In the rows, 128 means zero.
One turn moves each row of this set onto another row. After a few examples, where does it send each row asked below?
K757: [115 124 116 122  90 120 116 133 156 156 125 120 125 130 187 139  83 164
 142 132 132 134]
K934: [ 92 121 139 111 127 130 156 133 158 114 123 108 144 142 139 141 130 163
 151 137 158 108]
K871: [116 104 120 126 114 146 169 115 124 118  99 107 151 127 119 127  77 165
 160 153 126 101]
K52: [101 112 120 142 123 156 158 123 116 109 119 107 145 134 126 121  67 159
 150 156 134 109]
K51: [133 133  93 140  94 138 122 133 148 133 109 122 130 108 159 139  88 145
 116 159 124 118]
K498: [ 97 109 124 135 127 158 174 118 122 121 104 109 144 131 133 135  78 157
 154 158 124 112]
K533: [123 126 131  98 126 117 133 108 121 153 126 123 147 131 143 123  86 184
 135 150 163  97]
K547: [101 126 145 112 135 141 161 130 154 108 122 111 154 158 160 146 109 158
 143 131 161 114]
K259: [140 126  90 138 108 130 131 141 137 127 114 130 129 113 165 139  75 142
 142 163 122 130]
K67: [122 111  97 121  84 128 115 136 162 147 113 122 115 125 176 142 100 165
 133 142 138 127]
K198: [106 132 129 101 140 142 154 136 158 119 123 110 146 151 156 147 123 167
 154 130 163 105]
K878: [129 119 119 104 121 130 133 117 115 144 134 126 142 151 151 115  82 192
 148 136 169 111]
K286: [127 152 118 142  93 142 123 130 165 109 106 111 137 137 164 160 100 159
 145 142 123 135]
K800: [129 126 128 108 119 134 126 109 107 155 134 117 133 140 138 120  82 183
 144 140 159 101]
K222: [127 134 117 130  77 145 130 126 168 124  95 120 136 134 173 157 101 154
 131 144 117 120]

K498 moves to K800
K222 moves to K51
And these:
K878 moves to K547
K259 moves to K757
K871 moves to K533

One turn moves each row of this set onto another row. After a few examples, where does it send each row asked below?
K762: [155 121 142 140 129  95 148 124 140 116 115 108 113 133 150]
K942: [123 127 135 133 151 147 125 119 121 121  91 133 132 125 115]
K548: [127 125 152 124 138 122 108 125 115 115 158 156 139 137 117]
K226: [121 129 145 126 130 123 122 125 141 117  90 114  99 111 126]
K621: [126 124 148 116 133 118 108 127 118 114 156 151 146 137 118]
K508: [152 126 153 151 135  97 139 118 133 120 120 113  97 129 152]
K669: [146 128 137 119 140 113  91 136 130 127 163 136 127 103 131]
K451: [147 134 133 125 145 116  88 128 150 127 142 121 107  93 128]
K535: [139 129 142 114 140 116  94 126 128 125 170 140 127 116 122]
K685: [112 127 141 120 139 133 101 115 122 122  96 124 128 114 125]
K34: [138 144 158 113 139 129 106 104 144 131 125 131 118 137 166]
K780: [148 132 143 133 155 130 111 126 123 125 169 153 120 124 113]
K623: [164 126 124 134 155 133 130 144 131 123 154 148 139 120 114]
K69: [144 137 143 103 132 130 122 112 153 127 118 126 139 142 162]
K929: [154 128 155 143 122 105 154 128 137 117 115 120 114 134 155]
K776: [167 131 116 137 159 137 134 139 153 121 130 132 125 113 111]
K172: [149 127 156 138 117  99 145 127 138 117 117 116 114 129 159]
K915: [124 131 147 136 138 130 127 123 137 118  91 121  92 114 122]
K42: [148 130 162 144 121 100 140 124 134 120 120 120 104 128 160]
K271: [153 140 142 119 147 144 140 113 148 126 116 138 135 151 153]
K331: [126 127 138 124 130 126 134 129 144 115  86 114 108 116 122]
K749: [158 138 135 148 165 135 109 129 143 128 140 137  99 104 117]
K382: [131 125 148 126 141 127 118 128 116 114 155 157 143 142 113]
K257: [116 130 146 135 150 143 108 113 117 124  97 134 118 118 120]
K914: [147 124 127 106 135 118 113 135 137 120 163 136 148 123 117]
K150: [129 129 141 135 139 134 139 128 140 116  87 121 101 119 118]
K419: [147 146 157 130 153 144 124 104 139 132 123 143 114 146 157]
K29: [156 126 128 124 150 133 131 135 131 120 161 149 141 132 108]
K833: [155 122 120 113 138 117 114 145 139 122 154 133 150 112 124]
K137: [119 124 131 119 139 138 117 121 127 119  90 124 141 120 119]
K62: [152 130 161 149 126 106 149 125 133 119 119 124 105 133 155]
K588: [154 133 141 141 158 129 107 135 123 128 163 151 117 111 121]
K177: [131 122 144 118 135 123 118 130 120 112 153 152 151 141 114]
K605: [157 124 146 151 137 101 152 122 135 118 116 115 104 135 147]
K650: [156 127 115 114 140 119 113 139 160 121 132 115 134 102 122]
K893: [149 123 149 141 128  91 136 120 137 118 118 107 105 127 154]

K29 moves to K914
K588 moves to K623
K621 moves to K548
And these:
K226 moves to K915
K419 moves to K271
K942 moves to K137
K650 moves to K451
K172 moves to K42
K893 moves to K508

One turn moves each row of this set onto another row. After a few examples, where does it send each row asked below?
K171: [118 138 116 151 173 129 131 156 176 153 146 150 161]
K935: [155 131 133 169 165 108 136 156 135 116 141 153 164]
K368: [126 125 110 137 132 121 151 144 162 138 120 130 148]
K118: [166 134 137 175 151 107 138 152 130 162 157 153 158]
K955: [131 166 138 137 165 132 165 174 153 152 118 139 143]
K361: [156 131 148 162 164 119 153 159 127 115 138 142 156]
K956: [127 138 106 144 127 113 152 153 160 143 108 136 151]
K123: [126 129 107 133 133 118 152 146 158 139 119 131 143]
K944: [111 152 112 189 141 111 161 170 156 161 161 151 141]
K567: [106 144 120 160 166 129 139 167 173 165 138 145 163]
K847: [137 138 130 175 145 104 148 164 117 183 157 143 145]
K488: [127 136 105 134 132 116 153 149 156 140 114 134 142]
K402: [127 129 110 146 128 119 151 149 167 140 113 133 157]
K672: [127 125 111 143 130 122 152 145 165 137 117 131 154]
K629: [101 134 115 177 154  99 142 176 122 155 142 146 152]
K205: [170 133 146 171 150 115 148 152 126 158 156 146 155]
K858: [143 161 134 129 172 131 156 163 154 140 126 144 140]
K505: [128 133 108 146 128 116 151 152 165 142 109 134 155]
K675: [144 137 126 178 147 100 138 161 123 179 158 153 151]
K904: [158 146 123 169 155 119 154 147 161 125 167 159 139]
K531: [144 144 111 180 152 112 144 152 167 135 171 163 147]
K704: [105 154 127 160 160 130 153 175 166 169 126 140 159]
K311: [115 157 123 182 138 117 177 175 146 160 154 142 131]
K313: [117 133 111 178 159  94 128 168 131 145 144 157 162]
K828: [143 151 126 129 177 131 142 154 162 137 138 148 144]
K405: [134 143 119 138 177 129 132 151 170 141 146 151 153]
K782: [163 134 151 167 150 119 156 154 120 161 155 138 148]
K575: [118 134 145 163 155 120 170 173 112 142 136 126 141]
K540: [160 152 135 163 153 124 170 154 151 124 160 150 130]
K330: [140 132 152 159 158 124 167 166 117 125 135 130 147]
K353: [130 160 134 171 141 125 187 171 141 149 149 138 124]
K779: [115 162 134 151 160 131 164 178 157 163 118 138 151]
K510: [124 146 107 189 147 108 148 160 165 151 167 160 146]
K159: [127 138 105 137 130 112 153 152 156 142 109 136 146]
K476: [152 135 147 167 147 117 160 159 115 171 155 134 142]
K133: [140 137 139 169 145 111 157 163 114 179 157 136 142]
K37: [156 137 128 179 150 101 134 157 128 170 158 155 158]
K21: [103 135 129 169 153 109 161 178 114 153 140 132 143]
K670: [149 157 139 163 146 126 183 163 143 133 153 141 124]
K164: [139 132 118 175 163  97 125 160 137 129 144 160 167]

K956 moves to K123
K567 moves to K955
And these:
K118 moves to K847
K944 moves to K670
K575 moves to K935

One turn moves each row of this set onto another row. After a few examples, where does it send each row asked below?
K816: [128 150 153 144 129 129 155 101  91 123 127 134 119 106 154 135 159 141
 116 122 156 167]
K246: [130 138 146 103 111 139 134 111 100 136 119 122 146 124 132 141 168 144
 125 134 164 135]
K306: [148 148 171 132 134 127 158 140 125 102 140 116 131 120 115 128 129 165
 130 108 163 124]
K269: [118  99 127 137 144 150 135 138 126 118 138 125 125 140 131 102 146 139
 142 136 119 156]
K589: [131 132 135 147 118 130 134 157 136 131 135 101 119 138 137 123 142 148
 154  91 113 149]
K442: [118 106 161 148 102 125 135 142 118 137 132 107 139 127 147 119 122 177
 148 118 159 145]
K376: [124 113 146 148 120 146 162 140 124 111 124 130 134 116 177 125 137 150
 114 124 127 170]
K147: [163  98 148 152 122 125 126 106 125 117 118 110 119 118 134 144 153 149
 128 148 128 147]
K209: [136 118 150 109 156 142 141 166 108 114 137 113 129 118 137 136 150 149
 162 130 124 143]
K104: [133 146 153 150 148 121 144 145 118 141 125  92 112  98 161 117 156 136
 138 149 135 149]
K192: [128 145 139 104 154 128 137 114  90 115 136 107 124 120 135 157 144 159
 125 128 149 146]
K153: [159 129 146 148 104 135 160 136 116  96 133 117 116 124 110 144 157 147
 126 126 138 123]
K63: [122 152 154 128 140 121 119 102 117 149 126 107 136 101 129 127 167 132
 119 128 145 161]
K645: [116 171 149 122 120 124 136 128 122 119 145 115 132 121 137 142 152 143
 103 120 167 151]
K714: [128 100 145 162 119 145 140 145 132 127 140 149 146 131 143 136 135 154
 143 106 141 138]
K114: [142 144 141 138 131 119 128 128  75 142 118 106 137 121 122 135 166 155
 106 107 156 153]
K985: [142  88 148 125 117 130 137 120 110 124  93 110 134 126 141 118 141 143
 102 132 152 138]
K988: [101 102 152 152 148 145 136 141 120 118 115 112 131 120 139 102 149 137
 152 127 168 147]
K529: [148 123 161 149 136 122 127 151 119 128 111 126 137 127 116 109 150 166
 118  87 120 153]
K100: [ 93 128 149 135 127 110 152 146 125 124 123 104 108 127 125 103 137 155
 143 111 128 127]
K335: [148 142 134 172 146 134 136 145 132 105 133  90 118 118 131 144 154 141
 121 147 137 148]

K589 moves to K714
K209 moves to K529
K147 moves to K335
And these:
K306 moves to K985
K63 moves to K645
K192 moves to K114
K442 moves to K988

